First come named moves, each a turn or a mirror, each shown by rows before and after it. For each pair of rows after them, which moves, in which order, take the first row to the second? The first pair is done for you.
Z128:
[-8  5 -7  0  2  1 -2 -1  4  7]  ->  [-1  8 -6 -4  1  3 -2 -4  6  8]
[-8 -1  2  7 10 -3  4  5 -7 -2]  ->  [15  4  5  1  5  3  0 -1  1  0]
[ 7 13 13 -5 -3  4  4  1  2  4]  ->  [-12   8  10   1   1  -2   6   7  -3   3]
Z207:
[  1  -6   6   0  -9 -10   6   5  -5  -3]  ->  [11 -5  0 -6 -7 -4  2  3 -3 -4]
[ 7 -4 -7 -4  5  9 -4 -4 -8 -6]  ->  [ -7  -5  -9  -1   9   9  -1  -1 -10  -4]
[  5  -1   0  -6  -2 -13   7   0  -7  -1]  ->  [11 -1 -6 -7  2 -8  4 -1 -5 -2]
[ 5  0  7  0 -6 -2 -1  2  4  0]  ->  [ 7  1 -1 -1 -2  4 -4  1  6 -1]
Z195:
[ 6 -8  9  1 -6 -7  4  1 -3 -2]  ->  [-1  0 -9  3  9 11 -1  2  1  0]
[-3  7  6  0  3 11  3 -3 10 10]  ->  [ 0  2 14 -2 -4  0  3 -4  5  9]
[  7  -5  -3   5   2 -12   0   5  -6  -8]  ->  [  4  -2 -11   5  10  -5  -2   5  -4  -7]
Z544:
[ 6 -3 -9 -5 -2  0 -6 -3 -6 -7]  ->  [ -4  -3 -11  -1   3   2  -3   0  -6  -7]
[ 2  5 -5 -5  9 13 -2 -8  7 -1]  ->  [-4  6 -4 -4 10 13  0 -7  7  1]
[ 12  -8  -1   4 -11 -15   4  -6  -5 -10]  ->  [  9 -11 -11   5  -7 -13   3  -4  -8 -12]
Z792:
[ 8 -5 -8  7  1  3 -3  2 -8 -6]  ->  [-5 -5 -7 11  3  1 -1  6 -9 -3]
[-6  1 -9 -1 13  3 -4  1 -2 -5]  ->  [-4  4 -8 -1 13  6 -2  0  2 -3]
[  2 -13   7  -6  -7   0   8  -3   5  -5]  ->  [ -4 -13   8  -6  -6  -1   9  -2   5  -4]
Now pairs of rows:
Between the rows of a pair lie two moves.
[ 14 -10   4  -6  -8 -12  -6  -1  -8 -10]  ->  [  6 -11  10  -3 -10 -15  -4   1 -10  -9]	Z792 Z207
[ 24  -2  -3 -11  -1  12   3   0  15  17]  ->  [ 15 -21 -22  -9   1  -2  -3   8  -4   1]	Z544 Z792
[ 18  -4  15  -5 -14 -10   3   1 -10  -2]  ->  [-10 -12   2   4  -4 -14   3  11 -21  -5]	Z544 Z792
[ -2  -5  13   8  -8 -10   1   4  -5   0]  ->  [20  0  2  1 -4  2 -6 -1  0 -3]	Z128 Z207
[ -1 -11  -1   0  -8 -14  -6   3  -7  -9]  ->  [14  5 10 -4 -9  2 -3 -4  9  3]	Z792 Z128
[ 10 -13  -4   2   0 -18   4  12 -26 -15]  ->  [-20  -4  -3  13  12  -9  10  17 -19  -3]	Z207 Z792
[17  4 -1 -7 -2 11 -2 -7  7  0]  ->  [-21  -6  -2   5   2  -5   4   6  -6  -3]	Z195 Z128
[ -9 -12   1   5   1 -11   7   5  -4  -5]  ->  [16 -9 -8 -4  2 -1 -1  0  2 -8]	Z128 Z544
[-1 15 -1  6  7  0 -1  4  3  1]  ->  [ 9  6 -7  3  3 -7 -5  4 -2 -8]	Z792 Z792
[ 10   4   3   1 -12  -2   1   2   7  -6]  ->  [-9  8  5  6 -6  2  5  5  7  0]	Z128 Z792
[25  6  1 -8  0 15 -4 -5 11  2]  ->  [ 16  -4  22  -3 -16 -11   5  -3   0   1]	Z207 Z195
[ 10   2   3  -2  -8   3  -7 -11  11  -6]  ->  [-15  -2   9   7  -7  -7  -1  -4   5  -4]	Z128 Z544
[  6  -8   8   1 -13 -14  -1  -1  -9  -4]  ->  [  8  -7 -15  -2   1  -2  -9   2 -10 -10]	Z207 Z544
[  9  -6  14  -4 -15  -5   4  -1   1  -1]  ->  [-5  4 -6  2  6 19  1  1  9  5]	Z195 Z544
[15  3 -1 -4 -8  0 -1 -8 -2 -3]  ->  [12 -2 -8 -3 -6 -3 -3 -7 -6 -7]	Z544 Z195
[ 11  12  24  -2  -6   7   8 -10  16  23]  ->  [-37  -7   1  11   8  -8   7   7  -8  10]	Z544 Z128
[ 10  -4   4  -3 -10 -14  -2   0  -5  -4]  ->  [  0  -4   9  -2 -10 -16   1   2  -5  -3]	Z792 Z544
[ 17   5  10 -11  -5   6  -5  -2   8   4]  ->  [-18  -6 -10  -2   7  -1  -7  10  -6  -2]	Z544 Z128
[ 9 12  6 -3  0 13  4 -2 12 11]  ->  [ 21  -3   7  -7 -13  -5   0  -2  -1  -1]	Z195 Z792
[  5  -3   4 -14  -8 -10   1  -4   5   0]  ->  [-12  -1   8  -7  -5 -10   4  -1   5   5]	Z792 Z792
[-5 13 11  5  5 10  4 -1 11  9]  ->  [-22  -3  -2   9   7  -4   2   8  -5  -2]	Z792 Z128
[-8 10 -9 -1  5 14  2 -2 15  4]  ->  [-16  -1 -18   1   5   2  -2   4   3  -6]	Z792 Z128
[ -9  -5  -6   2   2 -10  -4   4  -6  -4]  ->  [ -7  -2 -12   2   6  -3  -5   4  -2  -2]	Z207 Z195
[-7 10  1  3  5  8  3  0  3  5]  ->  [-2  9 -4  0  6 11  1 -1  2  2]	Z792 Z207
[-22  12  -6   7  12  -1   0  10  -9   5]  ->  [17 18 -9 -4 10 12 -6  1  1  3]	Z128 Z544
[ -7  -5 -16   0   7  -3  -7   7  -8  -6]  ->  [16 -7 -2 -6 -8 -9 -7  1 -6 -7]	Z195 Z128
[ 3 -3 12 -3 -7 -7  5 -4  1  5]  ->  [-12  -5  -1   1   1  -8   3   2  -5   1]	Z207 Z128
[-13  -5   7   5  -3  -8   8   2   0  -1]  ->  [-2  0 15  3 -8 -5  8 -3  5  4]	Z544 Z792
[ 18  11  14   0 -20   6   8   5  11   4]  ->  [-22  -4 -10  12  -5  -5   5  19  -7  -7]	Z544 Z128
[20 10 -5 -5  1 11  3 -3  1 -6]  ->  [ 17   0   7  -4 -10  -7   6   0  -7 -10]	Z544 Z195
[-24  -2 -17   5  15   7   0   7  -6  -1]  ->  [-27  -1  14   7  -2  -6  10   6  -2   9]	Z544 Z195
[  5 -10   2   2  -8 -11  -5  -3   6 -11]  ->  [-11   3  10   8  -3  -1   1  -2  14   1]	Z792 Z792
[ 23 -16 -10  -9  -6 -13  -9  -2 -13 -16]  ->  [-13 -19 -13   2   3 -17  -4   7 -20 -14]	Z128 Z544
[  4 -11   4  -6  -9 -19   3   4 -12 -14]  ->  [-27   4  -3   3  12   1   7   8  -3  -1]	Z792 Z195
[-13  -6   8   0  -4  -4   3  -4  -8 -11]  ->  [  8   0   1  -7  -1  11  -4  -9  -1 -11]	Z128 Z207
[17  2  7 -1 -2  2 -1 -3  5  1]  ->  [-7  7  6  6  7  6  4  1  6  8]	Z128 Z792
[-13 -10 -15   0  14   0  -6   8  -8  -5]  ->  [ 25  -3   7 -10  -4   0  -3  -4   3  -1]	Z207 Z128
[ -7   6  -6   1   1 -13   2   4  -5  -7]  ->  [  8   8 -10  -5   1  -6  -3   0  -1  -9]	Z128 Z544
[  2   3  13  -2 -12 -10   2  -6   1   2]  ->  [-8 12 -2  0  5  9 -1 -4  8  7]	Z195 Z544
[ -3  -6 -12 -10   4   5  -3  12  12  -7]  ->  [-13  -1   4  -6   2   2   4  13  16   2]	Z544 Z544
[-3  9 -3  4 12 18 -2  1 10 10]  ->  [-8 10 11  6  4 11  3  0 11 14]	Z544 Z207
[-5 15 -2  6  3 17  6 -1 18 11]  ->  [-15  12  11  10  -4   4  11   2  14  12]	Z128 Z207
[-21   1  -3   6  10   6   1   4   5   4]  ->  [  0  -5  19   0 -10 -13   4  -1   0  -1]	Z195 Z544
[ 9 11  9 -1 -2  7  4 -5 11 10]  ->  [-4  4 17  3 -9 -8  7 -1  3  8]	Z128 Z207
[ -7  10 -13   7  25  17  -4  -1  10   2]  ->  [  1  -8  25   6  -9 -26   7  -4  -4  -3]	Z195 Z128
[ 10 -12 -10  -1   6  -2  -7   5  -6  -4]  ->  [-15  -9   3   8   6  -4   0   9  -3   6]	Z792 Z544
[12  5 -5 -1  1  7 -3 -4  3  4]  ->  [ 7 -1 10  0 -9 -8  2 -3 -2  3]	Z207 Z195
[  0  -4  23   1  -8 -11   1   0  -6   4]  ->  [ 0  7 -3  0 15 19 -7 -2  6  8]	Z195 Z128
[-17   1  13   9   2  -6   5  10  -3  11]  ->  [-8  5 19  7 -1 -4  5  7  2 14]	Z195 Z544
[17 18  5 -7  6 14  4  0  6  1]  ->  [-19   6   8   4   5  -7  11  12  -9  -3]	Z195 Z128
[ -6 -12 -18   5  15   9  -3   9  -3  -7]  ->  [ 13  -2 -12   0  13  20  -3   3   9   0]	Z792 Z128
[ 17  -3 -10  -5   2   8  -5  -3   1  -5]  ->  [-15 -10  -4   5   1  -7   3   6  -8  -4]	Z128 Z207
[  6   1  18  -5 -15  -2  13  -6  12   0]  ->  [-14   9   2   0   4  16  12  -3  18   5]	Z195 Z207
[  7 -11  -2   0  -2 -13  -6   3  -3 -11]  ->  [-11   7   7   6   6   2   4   4  11   7]	Z792 Z792
[ -7   3 -17   4  12  11  -5   2   6  -3]  ->  [-20  -3   9   8  -2 -12   4   4   0  -1]	Z207 Z195
[ -3 -12 -14   2   3 -16  -8   5 -16  -9]  ->  [25 12  3 -4  1  8 -6 -7 11  8]	Z792 Z128
[-21  -1  -6   9  12  -2   2  12  -3  -4]  ->  [17 11 17 -1 -4  4  4 -1 13  4]	Z544 Z128
[-19  -8  -8   8   4  -7   0   6  -7  -2]  ->  [  2  -6  16   1 -14 -16   5   1  -1   0]	Z544 Z207
[ 16  -3  -8 -10  -3   1  -4  -6  -1  -5]  ->  [-19  -5  -3   1   1  -8   2   2  -8  -2]	Z128 Z544
[ 27  -7  -8  -6 -10   2 -10  -8  -1  -7]  ->  [-24 -13  -2  10  -6 -12   0   4 -11  -1]	Z128 Z544
[ 11 -13  -3  -8  -4   3  -3   9 -14 -12]  ->  [ -5 -13  11  -2  -8  -4   4  11 -14  -7]	Z792 Z207
[ 16  -1   0   2  -3   5   3 -14   5  -4]  ->  [-10  -1  -8   9   7  10   6  -6   3   1]	Z207 Z207
[-10 -10  -8   3   0  -7  -3   6  -9  -5]  ->  [  6  -1 -16  -3   6   9  -7  -1   0  -2]	Z128 Z207
[ 27   7   0 -12  -6   4  -1  -4   6   0]  ->  [ 21   0  10 -11 -15 -11   3  -1  -2  -4]	Z207 Z195
[  6 -14   7   0  -6 -19  -4   8  -9  -5]  ->  [18  2 20 -3 -7 -4  0  1  7  9]	Z792 Z128
[ 0  0  3  3  4 19 11 -6 13 10]  ->  [-1 -4 15  4 -5  7 16 -7  9 11]	Z207 Z195
[-7  8 -3 -3  7 12  5  4  9  5]  ->  [  7  -7 -13  -8   0  -2  -4   3  -4 -10]	Z792 Z792
[ 27 -10   5  -4 -23 -21   2   7 -13 -11]  ->  [-15  10 -29   9  20  19   0  17  -1   2]	Z195 Z544
[ -3   1  11   2   2 -14   0   4  -5  -2]  ->  [15  2 -3 -3  7 -3 -8  0 -2 -6]	Z207 Z207
[ 14  18 -11  -4   2  20   4  -2   7   9]  ->  [ 25  13 -10  -8  -6  14   2  -4   3   4]	Z195 Z207
[-19   8  10   8   3  11   4   4   5  13]  ->  [24 -7 -3 -7 -8  2 -9 -3 -5 -6]	Z792 Z792
[-8 -9 10  9  0 -6  2 -1 -5 -1]  ->  [ 10 -11   5   4  -3  -5  -4  -5  -6  -7]	Z207 Z544
[-19  -4  -6   4  -3  -5  -1   2  -7   1]  ->  [  9  -7   3  -5 -15 -10  -5  -5  -6  -2]	Z207 Z207
[-12  -3 -20   3   9   3  -5   6  -2  -3]  ->  [ 20  -5   2  -5 -13  -7  -4  -4   1  -4]	Z128 Z195
[  4   2  15   5  -5  -9  -3   2 -12  -3]  ->  [-13   8   7   9   8   1  -2   4  -9   1]	Z195 Z207
[  8   4 -16  -2   7   6  -4  -7   0  -6]  ->  [-18   2   1   8   2  -7   6   0  -3   0]	Z207 Z207
[ 5 -5 -3  0 -9 -9 -3 -1 -7 -4]  ->  [-9  7  5  5 -4  2  4 -2  4  9]	Z792 Z792
[-6 -1 16  4 -4 -9  8  0  2  7]  ->  [ -7  -5  11   3  -4 -14   8   0  -4   3]	Z544 Z128
[ 14   6  -1  -6  -9  10  -4 -11  -4  -4]  ->  [  8   0   8  -4 -17  -2  -2  -9 -10  -5]	Z207 Z195
[ -7   4 -13   0  10   8  -6  -1  -1   4]  ->  [-15   0   6   4  -1  -8   2   0  -6   6]	Z207 Z195
